In the rows, zero is written as 128.
A: 4 groups of rows, each row roughly a mix of its group's hidden directions:
A (128 x 12):
[[123 115 167 113 131 114 128 105 146 141  71  73]
 [ 99 137 122 137 163 121 115 162 129  87 158  71]
 [ 93 117 175 126 143 103 107 108  78 167 127 142]
 [150 120  96 139 140 117 131 173 199 134 145 120]
 [145 147 126 139 159 182 129 136  97 138 159  75]
 [139 143 169 103 110  84 139  79 103 106 121 157]
 [120  93 130 208 107 112 116 157 126 138 132 125]
 [144 156  78 130 171 175 115 121 150 151 152 125]
 [110  65 128 167 119 139 147 160 145 153 117  96]
 [141 152 146 128 126 106 120 170  89 191 130 153]
 [126  96  73 145 165 127 133  93 159  94 109 136]
 [107 146 173 143  92  68 111 110 138 125 111 152]
 [100 132 160 101 140  74 158 132 109 150 147 169]
 [112  69 162 122 107 103 160  88 144 117 112 111]
 [126 138 159  90 177 106 163 134 160 152 136  93]
 [100 113  83 177 158 162 103 150 144 136 150 118]
 [122 153  96 160 151 128 119 113 156 167 141  69]
 [146 132 150  94 100 169 145 135 157 106 102  76]
 [ 85 110 165  82 113 137 141 145 131 178 107 114]
 [130 113  89 124 104 124 131 145 140 108 144 205]
 [158 126 138 164 135 127 111 165  59 149 113 123]
 [103 113  77 163 144 155  97 138 161 157 156 119]
 [149 143 155  90  89 175 134 153 147 115 125  87]
 [141 118 140 173 172  65 122 103 137 131 113 116]
 [108 120 114 147 127 113  51 149  88 122 134 119]
 [115 146 156 155 155  92  98 141  78 151 146 160]
 [183 127  97 135 143 165 165 156 113 134 147 160]
 [115 116 151 121 138  87 158 150 169 172  99  97]
 [125 111  74 170 130 125  96 107 126 142 156 173]
 [151 154  93 148 119 191 127 142 151 154 162 125]
 [146 145  98 192 103  95 116 131 102 118 133 163]
 [158 174 146  65 110 108 134 102 116 132 122 152]
 [137 186 116  80 172 151 104 145 118 121 138 128]
 [147 187 134  64 144 123 115 109 114 125 134 148]
 [140 144 143 113 116  94  73 105 172  96 148 104]
 [118 100 137 183 128 118 120 181 111 175 130 125]
 [117  86 100 157 131 175 157 162 148 124 112  94]
 [ 92 139 159  91 127 135 127 142 156  88 106  77]
 [127 130 106 186 116 146 158 116  94  88 118 163]
 [121 175 100 157 150 113  89  95 169 150 135 127]
 [133 178 113 130 145 155 131 131 146 174 177 159]
 [110 130 169  93 137 107 154 158 153 179 124 100]
 [113 119 182 123 120  96 138 114 128 143  89  73]
 [112 131 180 123 110  88 141  92 129 164  86 119]
 [105  78 141 133  99 158  66 137 126 144 115 138]
 [143 104  98 158 131 103 143 134 190 118  89 105]
 [133 138 173  72 163 151 157 130 116 162 127 142]
 [138 111  79 188 146 131 124 120 118 155 139 170]
 [142 141 126 124 144  81 133 121 109 131 206 114]
 [171 149 147 127 167 129 136  93 136  80 131  87]
 [145 165 115 126 166 106 182  89 117  95 127 118]
 [123 134 144 196 117 154 167  88 135 123 114 108]
 [131 109 158 139  48 121 138 142 149 121 101 139]
 [ 66 116 119 119 144 121 107 128 178 118  86 118]
 [171 180 104 161  92 135 116 158 116 109 125 150]
 [ 79 107 139  74 155 149 151  94 112 142 110 127]
 [ 86 110 104  82 146 165 153  88 113 116 112 142]
 [108 145  87 102  80 161 175 138 118 122 114 148]
 [141 180 135 153 119 167 119 140 117 145 184 149]
 [153 165 135 165 115 173  76 115 124  99 130 117]
 [165 144 173 127 104 155 190 111 121 130 111 116]
 [162 151 137 116 128 143 177 126 129  99 187 103]
 [124 127 165 163 157 114 103 157 110  69 125 105]
 [107 136 181 117 115 130 116  98  61 140 116 128]
 [101  95 174 160 143  90 131 100  99  95 127 136]
 [173 163 120 140  98 133 100 184 149 115 123 104]
 [169 134 116  74 112 171 125 162 120 100 145 144]
 [ 93 146 112 111 180 131 102  84 116 134 160 156]
 [168 133 115 126 146 161 201 137 148 128 141 143]
 [118  97  99 106 115 111 170 160 124 132 155 184]
 [188 139 140  96 102 125 134 128  87 139 169 148]
 [131 120 116 148 144 151 149 147  95 140 158  57]
 [138 131  77 109  86 148 144  91 165 158 134 145]
 [ 82 127 102 118 155 139 122 141 179  84 140 100]
 [118 161 106  90 143 126 175 163 141 154 168 145]
 [136 124 102 159 152 112  86 164  78 129 164 121]
 [115  97 103 116 166 107 153 148  73 106 160 131]
 [145 174 139 125 127 128 163  86  78  91 123 120]
 [129 117 138 101 132 140  98 180 106 138  63 133]
 [137 120 181 170 113  80 115 141 103  94 120 126]
 [100 117 138 147 142 123  85 166 102 136  69 110]
 [112 121 122 150  80 104 165 145 161 177 141 105]
 [135 159 129 137 146 114  56 157 150 121 156 106]
 [147 157 174  86 107 165 143 128 120 110 125  84]
 [110 124 135 127 174 134 154 180 142 129  77 102]
 [169 117 109 100 132 131 104 173  88 153 122 169]
 [ 85 122 146 108 117  86  64 126 119 136 103 116]
 [149 133 141 169 177  82 113  87 108 110 133 126]
 [160 160 109 124 112 147 108 134 163  64 124 101]
 [158 119  95 135 171 126 121 145 192 111 155 119]
 [ 85  97  86 128 156 156 131  98 148 167 150 134]
 [117 108 147 130  75  85 126 132 133  99 107 178]
 [147 134  71 123 167 138 142 137 170 103 164 142]
 [123 152 165  75 177 110  94 142 118 137 139 111]
 [123 121  93 113 120 185  91 160 139  84 120 137]
 [109 133 162 140 162 107 131  97  80  79 128 152]
 [116 135 169 145 121 103 126 110 134 150 102  56]
 [111  93 127 103 124 108 189 150 135 172 130 103]
 [113 130 118 113 124 153 156  70  91  90  92 125]
 [122 125 176  80 162 106 120 102 122 119  81 143]
 [107  80 114 118 103  72 149 141 125 103 115 164]
 [ 91 115 127  72 182 141 125  96 140 146 142 117]
 [130  91  76 124 114 131 151 161 115 103 155 173]
 [132 122 139 176 125  93  97 121  73 168 118 133]
 [130 150 161 165 110 135 155  95 118 100 161  79]
 [127 141 175 116 122 147 166 139 128 184 137  85]
 [107 117 101  71 148  88 108 135 163 142 142 157]
 [ 82 123 123 123 182 127 115  77 111 125 154 152]
 [125 137 167 161 163 110 101 165  93  87 127 118]
 [ 96 143 110 108 153 128 137 116  81 144 168 179]
 [103 107 168 126  93  65 139 120 136 128  92 123]
 [144 129 103 131 132 109 151 178 197 145 135 115]
 [136 146 188 101 163 101 146 134 138 154 136  86]
 [117 111 138 141 181  88  97 139 137 167 164 148]
 [104 120  70 143 127  77 137 130 157 143 150 158]
 [126 133  93 173 104 137 146 159 113 140 188 111]
 [119 116 134  83 118 108 157 134 156 151 117 195]
 [ 97 132  95 154 171 145  99 143 116 174 158 146]
 [131 121  94 129 105 117 108 128 150  96 124 203]
 [143 152 149 165 146 130 118 190  86 100 117 125]
 [141 129 136 191 103 175 154  98 120 127 100 131]
 [ 92  82 134 123 163 114 132  82 134 135  81 117]
 [100  95  99 172  96 102 121 125 123 146  85 157]
 [173 124  91 122 132 121 120 137 100 146 182 171]
 [144 118  72 109 149 159 147 144 164 120 149 171]
 [142 141  76 117 146 162 124 136 146 132 158 187]
 [114 140 165 128 102 151 171  88 165 110 101 104]
 [182 148 149 121 106 169 171 132 105 107 152 115]]
the one row of each list that fits no group (the others fit one group, some only roughly):
  k_903: [ 82 103  87 134 142 125 147  93 105 135  99 171]
  k_787: [135 143 172 130 181 106 104  97  92 135 162 128]
  k_961: [134 153 130 174  70 125  83 123 142 101 127 148]
  k_651: [169 122  98 163 108 184 141 118 116 127 131 169]
  k_998: [ 96  92  81 155 148 170 150 104 149 107 131 120]
  k_575: [106  96 113 155 105 122 136  82 106 123  67 133]
  k_446: [ 92  85  84 129 134 130 153 107 152 125  77 134]
  k_921: [149 153 171 157  97 171 105 139  94 108 149 112]
  k_815: [122 134 113 173  66 113 134 150 132 130 172 153]
  k_151: [163 132 106 164  94 150  80 151 122 102 159 146]
  k_938: [ 89 130 122 101 100 114  72  99 149  97 157 120]
  k_887: [ 85  85 136 108 100  80 114 157 157 130 109 134]
  k_413: [113  93 104 131  93 144 144 114 142 104  61 110]
 -> k_887
  k_841: [153 136 132 148 155 133 122 185  75 118 142  93]
  k_628: [141 104 125 140 101 126 103 166 183 140 128  77]
  k_180: [157 138 149  81 134 163 162 176 127 111 102 112]
  k_564: [111 112 164 178 125  76  93 129 107 138 146 144]
  k_182: [118  93 156 124 132 118 124 174 141 190 120  96]
  k_755: [124 177 115 102 165 125  78 116 126 145 169 142]
  k_808: [147 125 117 166 150  93 165  90 123 168 163 144]
  k_548: [175 131 126 140  88 170 107 136  75 123 132 147]
  k_797: [169 122 149 185 132  92  79 136 140 125 129 120]
  k_206: [110 133  87 105 185  82 138 121 140 146 145 152]
  k_536: [113 145 117 132 166 114  98 156 134 175 158 176]
  k_602: [152 169 123  78 124 111  88 135 173 142 145 110]
  k_193: [ 94 116 127  88 134 140  91 168 147 105  78 122]
  k_501: [171 122  86 134 161 128 153 154 116 148 167 165]
 -> k_536
  k_449: [ 80 123 154 148 119 103 129  85 158 145  82 117]
  k_90: [115 139 126 173 127  99  99  83 119  82 149 157]
  k_728: [ 91 113  98 167 138  90 105  84 148 134 156 142]
  k_155: [153 133  80 113 146 178  99 120 168 129 117 157]
  k_258: [160 144  85 125 139 198 112 124 152 124 129 151]
  k_901: [ 97 134 126 119 203 156 118 157 101 136 137 120]
  k_747: [120 121 120  84  99 157 160  78 136 150  97 151]
  k_353: [126 136 178 118 118 145 174 125 139 133  69 103]
  k_639: [ 91 118  74 154 164 135 120 122 177 117 138 147]
  k_696: [111 118 152 139 137  67 114 130 108 175  85 126]
  k_63: [146 125  89 168  89 131 146 133 158 103  78 115]
  k_333: [133 135 148 151 103 149 140 129 148 166 118  55]
 -> k_747
  k_288: [ 97 110 105  93 166 156 139 132 126 191 140 132]
  k_36: [119 136  59 134 156 116 123 115 177 157 137 137]
  k_770: [116 134 130 120 184  95 106 111  82  89 140 149]
  k_29: [121 134 144 168 120  75 108  92  95 150 165 117]
  k_346: [105 118 165 195  81 139 123 134 120 150 120 118]
  k_807: [111 137 139 159 171  80 172 118 137 149 147  97]
  k_641: [108  91 141  72 150 136 150 139 146 174 125  98]
  k_717: [116  86 156 136 154 146 156 178 115 124 104  88]
  k_854: [119 157  82 144 184 108  93 103 129 122 151 140]
  k_731: [ 79  97 131 145 186 122  95 123 130 148 156 117]
  k_201: [113 155  98 169 155 109 128 130 115 151 181  91]
  k_513: [127 159 120 172  95 119  96 130 114 100 167 171]
  k_347: [116 135 134 151 102 147  74 130  94  85 144  89]
 -> k_346
  k_4: [113 111 108 137 113 124 115  69 137 165 181 110]
  k_729: [100 136 103 180 145 128 116  89 108 103 154 168]
  k_464: [108 145 158 168  92  80 116 132  95 107 154 146]
  k_438: [153 130 102  88 116 178 168 149 147 121 103  99]
  k_680: [145 159 126 171  73 151  92 122 164 121 127 142]
  k_73: [147 136 130 120  83 172 146 143 180 170 129 132]
  k_61: [152 115 137  69 133 173 140 130 145 119 102 172]
  k_724: [131 160 147 182 113 122  79 103 122 102 124  95]
  k_178: [140 116 173 145 123 111 149 190  91 144 104 116]
  k_846: [108 119 126 160  89  66 112 127 109  87 126 146]
  k_960: [120 101  73 164 106 105 138 141 168 135  92 142]
  k_279: [130 183 158 129 172 128  92 101 101 118 144 149]
  k_530: [151 143 140  86 149 185 130 135 145 150 119 175]
  k_488: [129 135 143  78 118 156  95 166 124  84 125  90]
 -> k_4
  k_884: [100 111 133 127 134  89 166 110 136 150  64 109]
  k_315: [100 160 139 140 138  72 129 123 112 143 171 170]
  k_910: [111 126  82 184 148 148 154 115 155 111 163 131]
  k_275: [163 125 128  73  98 117 124 111 125 158 129 183]
  k_582: [ 96 151 144 103 167 107 161  90  82 144 136 142]
  k_522: [136 142 137 121 105 192 128 141 132  70 135  97]
  k_221: [ 86 138  66 128 167 117 100 113 153 136 144 137]
  k_514: [123  98 128 160 138 149 127 156 151  72 115  79]
  k_81: [140  98  84 146 164 142  90 122 168  98 154 137]
  k_702: [ 95 128  96 102 155 128 132 151 138 163 174 172]
  k_793: [135 158 142 157 156 136  81 108  89  89 137 101]
  k_803: [110 104 110 149 161 104 108 151 120 175  80 153]
  k_529: [131 113 115 154 160  81 129 136 109 189 115 156]
  k_209: [142 158 171 109 133 122 113 171 125 159 182 121]
 -> k_221
  k_620: [117 147 141 174  95  97  92 105 157 128 103  92]
  k_416: [124 123 106 102 164 145 163 128 156 186 132  93]
  k_184: [162 150 120  87  89 126 105 130 182 125 127  95]
  k_234: [158 164 164 159  80  97 127 164 120 143 126 114]
  k_565: [122 130 114 124 184 110 106 119  76  85 148 145]
  k_655: [155 134 185 108 101  81 129 112 120  88 113 124]
  k_848: [153 128 134  45 115 107 134 136 138 137 140 157]
  k_758: [156 149 169 124 181  92 108 151 126  96 149 138]
  k_373: [144 146  75 145  90 162 118 132 112  92 147 162]
  k_972: [124 121  83 171 128 118 109  91 132 131 183 156]
 -> k_758
  k_562: [ 97 125 144 120 130  50 149 119 143 164 122 127]
  k_663: [125 130 178 131 139 105 164 133 119 163  72 108]
  k_612: [121 139 116 169  72 108 128 144 122 116 172 167]
  k_418: [145 118 145 158  65  80 117 102 149 116 126 141]
  k_289: [124 120 183 129 125  82 148 104  80 134 124 159]
  k_84: [103 143  92 166 169 158 125 142  90 146 144 161]
  k_516: [102 124 122  71 126 124 118 143 167 119 141  70]
  k_300: [113 124 135 181 166  77 144 118 112 152 144  98]
  k_505: [112 129 113 126 179  93 108 122  83  92 156 153]
  k_329: [134 151 133 100  83 150 156 183 160 147 131 109]
  k_792: [131 124 106 177 131 186 108 159 105  96 115 115]
  k_589: [163 151 156 130 103 202 128 146 116 130 146 137]
  k_868: [138 146 148 160 124 117 143 115  85  62 114 153]
 -> k_516
  k_492: [157 157 140 115  82  97 124 130 113 185 128 158]
  k_617: [152 138 141 154  82 108 108 116 102  85 100  87]
  k_402: [143 126 152 153 147 126  61 123  95 127 169 148]
  k_420: [ 94 131 112 163 134  57 129 127 105 125 162 120]
  k_419: [135 172 139 130 161 118  76 135 122  74 145 121]
  k_108: [145 121 110 107 129 183 155 163 114 130 165 171]
  k_561: [131 105  96 182 123 157 126 109 125 149  99 177]
  k_656: [124 120 103 165 141 129 167  91 168 155 124 172]
  k_585: [128 139 182  87 147 146 137  90  99 115 119  90]
  k_55: [109 114 107 107 102 140 108  92 178 126 102 177]
  k_493: [132 101 131 113  92 113 109 125 141  79  84 175]
  k_355: [115 117  79 135 149 120 167 151 124 165 175 106]
  k_161: [152 130 110 107 127 167 104 127 141  93 115 194]
  k_412: [156 129  96 162 133 147 175  98 144 132 172 156]
 -> k_617
  k_176: [116  90 106 120 137 119 156 129 149 155  99  61]
  k_947: [124 125 110 120 169  60 123 135 134 153 172 140]
  k_692: [168 140 136 151  81 152  84 168 133 110 150 125]
  k_766: [146  93 129 167  64 124 167 136 132 125 103 126]
  k_790: [125 120 104  96 200 124 122 121  92 103 138 150]
  k_435: [121 155 115  89 176 142  89 124 156  89 147 111]
  k_159: [156 146 163  65  89 134 128 138 109 150 154 133]
  k_814: [112  98 176 122 142 146  87  83  96 127 104 114]
  k_292: [112 112 130  90 175  84 123 102 116 100  93 152]
  k_984: [ 90 112 130 176 115 121  72 111 113 134  91 116]
 -> k_159
  k_925: [157 127 123  89  76 156 128  96 133 117 142 175]
  k_593: [123 141  69 125 122 156 138 118 132 184 144 165]
  k_813: [171 118  98 163 116 142 114 124 166  76 111 110]
  k_973: [104 157 165 122 147  67 109 104 107 128 125 163]
  k_173: [170 126 131 133 101 143 189 120 129 134 179 113]
  k_934: [147 127 180 120  75 146 117 120 143 117  77 120]
  k_811: [ 97 108 125 133 150 140 176  98  81 147 122 168]
  k_362: [112 128 140 100 134 155 176 128 184 116  84 122]
  k_738: [140 137 160 164 100  81  78 129 134  93 138 120]
  k_453: [164 156  97 126 162 118 152 144 173 100 166 122]
  k_266: [147 147 166  91 133 152 132 165 162 146 161  90]
 -> k_173
  k_677: [171 136 172 160 131 102 115 141 162 122 116  81]
  k_978: [130 170 115 142  65 173 115 137 126 111 101 140]
  k_65: [109 137 163 129  99  91 152 118 164 185 110 129]
  k_263: [116  87  86 164 110 113 129 127 163 125  75 134]
  k_982: [141 157 124 120 154 136  71  89 148 100  99 157]
  k_882: [128 125 126 155  79 119  93 106 160  93  81 140]
  k_87: [146 138 109 119 100 174 117 118 134  71 173 119]
  k_637: [144 159 158 119 144 128 103 151 100 144 195 146]
  k_454: [127 113  90 140 121 154 142  93 173 143 115 183]
  k_79: [ 98 100 137  97 168 148 156  90 132  82 118 109]
  k_47: [162 150 173  84 116  99 118 168 123 153 115 108]
  k_230: [125 145 145  64 119 190 139 132 119 120 153 122]
 -> k_978
  k_385: [146 120 139  56 142 116 152 154 143 154  97 148]
  k_486: [131 176 110 135 152 142 118 102 101  69 137 159]
  k_578: [ 88 121 153 139 173 108  92  97 108  91 151 135]
  k_132: [125 119 120 130 124  86  63 134  86 159 139 149]
  k_429: [ 99 110 114 156 114 148 117  97 162 150  73 159]
  k_118: [137 121 137 114  78 157 162 146 174 173 118 140]
  k_149: [131 127 155  93  73 138 124  76 147 132 106 155]
  k_601: [106 118 138 120 157  97 182 105  92 151 128 168]
  k_391: [145 135 173 161  86 121  80 126  86 119 122 129]
  k_102: [172 148 162 122  92 148 167  92 116 118 163 128]
  k_955: [117 112  56 153  99 130 139 143 139 128 107 167]
 -> k_601
  k_523: [121 145 124 131 158 145 113 108 132  44 133 114]
  k_825: [139 109 116 149  98 150 150 182 133 185 112 115]
  k_398: [143 120 132  88 134 173 111 165 177 126 159 106]
  k_847: [116 125 149  55 125 131 113 162 144 118  87 119]
  k_350: [161 127 132 120 106 205 146 157 131 148 134 109]
  k_235: [108 114 126 174 118  66 130 134 122 168 100 146]
  k_383: [ 87  90 136 175 157 105  87 117 125 123 158 126]
  k_293: [153 139 166  80 129  88 136 151  86 160 134 124]
  k_515: [138 146 176 129 114 167 152 153  83 138 159 101]
  k_212: [173 137  77 137 153 128 145 163 164 120 146 156]
 -> k_212
  k_445: [135 118 125 177  94  91 123 119 136 126  64 116]
  k_567: [136 144  88 176  87 134  84 125 145  98 134 149]
  k_849: [128 122 112 139  78 174  77 113 107 101 129 147]
  k_576: [129 119 152 136  60 140 167 162 139 158 138 139]
  k_996: [130 115 105 116 124 163  70 175 105 115  98 144]
  k_303: [128 112  94 104 122 138 173 159 151 154 160 174]
  k_369: [138 168 150 155 134  87  68 135 111 115 148 148]
  k_439: [101 125 147  94  83 147 125  82 174 118 109 138]
  k_268: [108 109 147 130  92 160 175 109 151 111  77 119]
  k_98: [146 160  97  92 103 127  93  97 178 138 149 127]
  k_270: [137 148 131 181  76 127  81 117 141  97 124 126]
  k_74: [137 127 161 151 113 141  78  97  71 106 133 140]
  k_653: [110 129 107 124 115  88 138 140 136 120 152 205]
  k_920: [147 135 141 101  95 195 100 132 126  92 137 106]
 -> k_268
